In the data rows, the value 500 means zero.
Each row in the table below has a label, given by one hidden rule.
[467, 511, 521, 429, 491, 477, 512, 423] 2
[515, 637, 623, 499, 536, 505, 594, 362] 3
[543, 479, 477, 465, 366, 363, 627, 489] 2
[587, 604, 598, 505, 549, 512, 580, 388] 3
[515, 416, 542, 381, 334, 349, 663, 451] 1
[387, 375, 593, 356, 241, 297, 636, 414] 1
[549, 600, 608, 487, 578, 500, 537, 349] 3
[516, 487, 453, 408, 385, 382, 577, 493] 2
[240, 517, 478, 478, 653, 614, 272, 666] 0
[364, 507, 483, 539, 601, 610, 344, 697] 0
[493, 492, 459, 491, 566, 548, 429, 484] 3
[372, 465, 467, 568, 614, 640, 320, 674] 0
[910, 646, 80, 999, 772, 901, 633, 547] 1
[576, 644, 515, 556, 623, 581, 452, 410] 0
[512, 506, 546, 445, 471, 481, 521, 401] 2
[319, 541, 449, 544, 673, 629, 295, 661] 0
[552, 435, 519, 457, 331, 362, 672, 467] 1
[271, 511, 536, 456, 636, 585, 321, 666] 0
[392, 405, 578, 366, 290, 316, 626, 397] 1
[606, 525, 384, 512, 473, 410, 579, 508] 2
[472, 499, 513, 475, 538, 509, 454, 464] 3
[228, 509, 471, 495, 650, 622, 314, 653] 0
[512, 460, 411, 695, 609, 692, 323, 772] 3
[408, 399, 437, 629, 579, 658, 314, 736] 3
[608, 646, 606, 542, 555, 540, 579, 344] 3
[562, 583, 578, 512, 562, 513, 542, 409] 3
[430, 520, 500, 483, 559, 545, 464, 367] 3
[516, 508, 522, 455, 495, 497, 517, 420] 2
[440, 474, 371, 580, 604, 665, 294, 773] 3
[429, 527, 475, 540, 589, 581, 386, 464] 0
[527, 566, 583, 495, 544, 523, 539, 395] 3
[448, 225, 741, 274, 124, 167, 773, 335] 2
[418, 509, 500, 486, 522, 537, 425, 473] 3
[553, 384, 585, 404, 250, 300, 712, 394] 1
[513, 529, 406, 418, 429, 392, 562, 510] 2
[638, 537, 377, 540, 476, 449, 615, 501] 3
[802, 641, 636, 551, 519, 437, 684, 449] 2
[595, 577, 588, 468, 557, 512, 547, 393] 3
[546, 456, 484, 438, 350, 365, 633, 452] 1
[342, 321, 653, 225, 164, 172, 656, 363] 2
Here are more rows. What is the label of each one?
[388, 348, 621, 313, 229, 272, 640, 371] ~ 1
[346, 473, 487, 541, 583, 627, 338, 705] ~ 0
[487, 526, 464, 518, 602, 563, 407, 460] ~ 0
[255, 528, 556, 457, 594, 588, 332, 686] ~ 0
[542, 530, 467, 522, 561, 540, 436, 461] ~ 3
A new table starts here. Its rows get labels from a new hidden rule, each label after its row.
[632, 667, 200, 668, 500, 702, 411, 507] k
[573, 434, 703, 538, 602, 195, 783, 492] y
[514, 402, 540, 637, 447, 531, 458, 437] l
[459, 594, 424, 482, 468, 621, 429, 407] k
[417, 571, 430, 451, 412, 588, 432, 533] l
[481, 616, 506, 412, 462, 595, 400, 527] k
[553, 559, 459, 521, 482, 600, 415, 502] k
[356, 254, 531, 668, 547, 317, 642, 533] d
[438, 452, 557, 469, 468, 534, 515, 484] d
[500, 378, 499, 541, 578, 446, 560, 591] d
[549, 417, 603, 562, 653, 224, 772, 570] y
[422, 505, 510, 513, 459, 485, 493, 486] d
[447, 498, 471, 571, 491, 556, 478, 573] l
[435, 478, 513, 480, 561, 520, 486, 499] d
[489, 524, 454, 544, 500, 558, 481, 559] k
[512, 528, 530, 405, 452, 555, 428, 487] q
[633, 601, 643, 407, 429, 549, 417, 434] q
[471, 525, 477, 503, 493, 578, 396, 487] k
[557, 666, 284, 568, 583, 563, 409, 540] k
[641, 699, 701, 107, 463, 421, 443, 425] q
[452, 325, 477, 555, 512, 350, 626, 579] d
[461, 579, 514, 289, 634, 501, 561, 449] y
[509, 414, 482, 540, 523, 522, 512, 508] d
[394, 560, 481, 507, 496, 567, 468, 436] d
[500, 549, 476, 484, 495, 589, 420, 448] q
[451, 650, 324, 413, 404, 648, 376, 503] k
[736, 587, 717, 598, 690, 156, 802, 522] q
[594, 413, 903, 490, 436, 121, 799, 324] y
[442, 526, 532, 443, 544, 497, 491, 531] y
[600, 572, 457, 452, 475, 601, 396, 549] k
[375, 313, 521, 638, 508, 418, 628, 610] d
[482, 444, 573, 571, 486, 571, 507, 491] l
[494, 557, 432, 638, 461, 569, 380, 583] k
[528, 334, 966, 518, 327, 144, 813, 329] y
Which label does each new row get?
[544, 548, 488, 452, 526, 501, 402, 533] ~ q
[436, 618, 290, 546, 513, 544, 384, 452] ~ l
[442, 342, 566, 537, 420, 494, 514, 537] ~ d
[613, 823, 317, 318, 559, 665, 325, 470] ~ q
[509, 405, 526, 530, 660, 375, 665, 601] ~ d
[347, 380, 424, 709, 476, 526, 590, 566] ~ l
[721, 539, 565, 434, 417, 529, 429, 352] ~ q
[432, 553, 591, 331, 458, 514, 595, 423] ~ y
[637, 436, 802, 505, 477, 206, 716, 348] ~ y
A new table starts here. Its rows get labels from a new hidden rule, each label after its row.
[447, 407, 612, 698, 348, 308, 561, 194] 1
[675, 584, 468, 432, 601, 506, 567, 457] 3
[519, 426, 552, 798, 378, 364, 316, 348] 1
[530, 586, 562, 667, 503, 455, 547, 470] 1
[542, 552, 452, 397, 515, 567, 583, 616] 2
[371, 416, 585, 545, 445, 500, 447, 450] 1
[400, 532, 470, 705, 419, 458, 290, 410] 2
[381, 388, 634, 628, 287, 332, 551, 323] 1
[571, 429, 581, 434, 404, 432, 587, 373] 1
[604, 438, 486, 364, 654, 435, 574, 565] 3
[381, 565, 633, 620, 402, 364, 565, 399] 1
[529, 501, 569, 446, 477, 456, 544, 503] 1
[506, 433, 485, 442, 435, 449, 541, 534] 2
[399, 508, 569, 432, 620, 611, 412, 474] 2
[436, 624, 440, 432, 637, 792, 415, 585] 3
[600, 482, 441, 542, 575, 669, 657, 406] 3
[531, 532, 527, 415, 470, 458, 511, 495] 1
[790, 775, 324, 312, 737, 654, 686, 670] 3
[596, 499, 457, 330, 602, 608, 556, 633] 3
[442, 416, 488, 446, 376, 478, 615, 455] 2
[494, 538, 424, 475, 462, 519, 632, 568] 2
[364, 316, 588, 506, 375, 301, 688, 264] 1
[756, 560, 471, 414, 623, 629, 627, 538] 3
[525, 684, 511, 540, 571, 519, 463, 566] 2
[687, 646, 365, 269, 715, 713, 619, 680] 3
[477, 434, 498, 535, 439, 512, 567, 527] 2
[604, 576, 506, 556, 581, 554, 544, 582] 2
[292, 306, 639, 670, 244, 238, 514, 290] 1
[467, 346, 523, 553, 365, 405, 545, 433] 1
[567, 517, 424, 548, 510, 625, 508, 593] 2
[562, 641, 358, 498, 531, 470, 543, 542] 2
[326, 218, 665, 613, 176, 166, 468, 161] 1
[426, 602, 530, 610, 507, 555, 505, 591] 1
[283, 377, 588, 508, 500, 435, 431, 416] 1
[378, 761, 353, 545, 619, 727, 218, 669] 3
[697, 562, 474, 415, 558, 550, 490, 553] 3
[369, 320, 530, 471, 418, 426, 528, 463] 1
[578, 539, 467, 483, 570, 634, 434, 658] 3
[342, 369, 561, 351, 448, 353, 607, 429] 1
[540, 395, 410, 498, 590, 628, 725, 387] 3
[493, 620, 416, 575, 533, 593, 267, 560] 3
[601, 522, 511, 450, 518, 491, 552, 508] 1
[478, 377, 435, 769, 301, 409, 612, 388] 2
[441, 452, 508, 436, 378, 494, 580, 431] 1
[579, 642, 379, 477, 585, 762, 360, 669] 3
[477, 428, 506, 539, 412, 357, 509, 321] 1
[620, 471, 500, 357, 543, 411, 455, 524] 3
[477, 518, 305, 359, 570, 627, 560, 710] 3
[344, 609, 491, 563, 526, 523, 136, 476] 2
The hidden rule looks at only part of the columns. Which column or columns, counting from 0, in order?
2 4
Which label does each new row get?
[481, 418, 546, 366, 475, 426, 573, 547]: 1
[177, 618, 513, 631, 448, 477, 50, 442]: 1
[413, 375, 427, 514, 350, 454, 613, 405]: 2
[529, 437, 451, 353, 447, 515, 577, 550]: 2
[384, 280, 558, 507, 412, 370, 637, 375]: 1
[457, 462, 593, 588, 387, 368, 329, 402]: 1
[510, 509, 492, 487, 530, 512, 478, 533]: 2
[327, 660, 459, 598, 531, 641, 204, 574]: 2
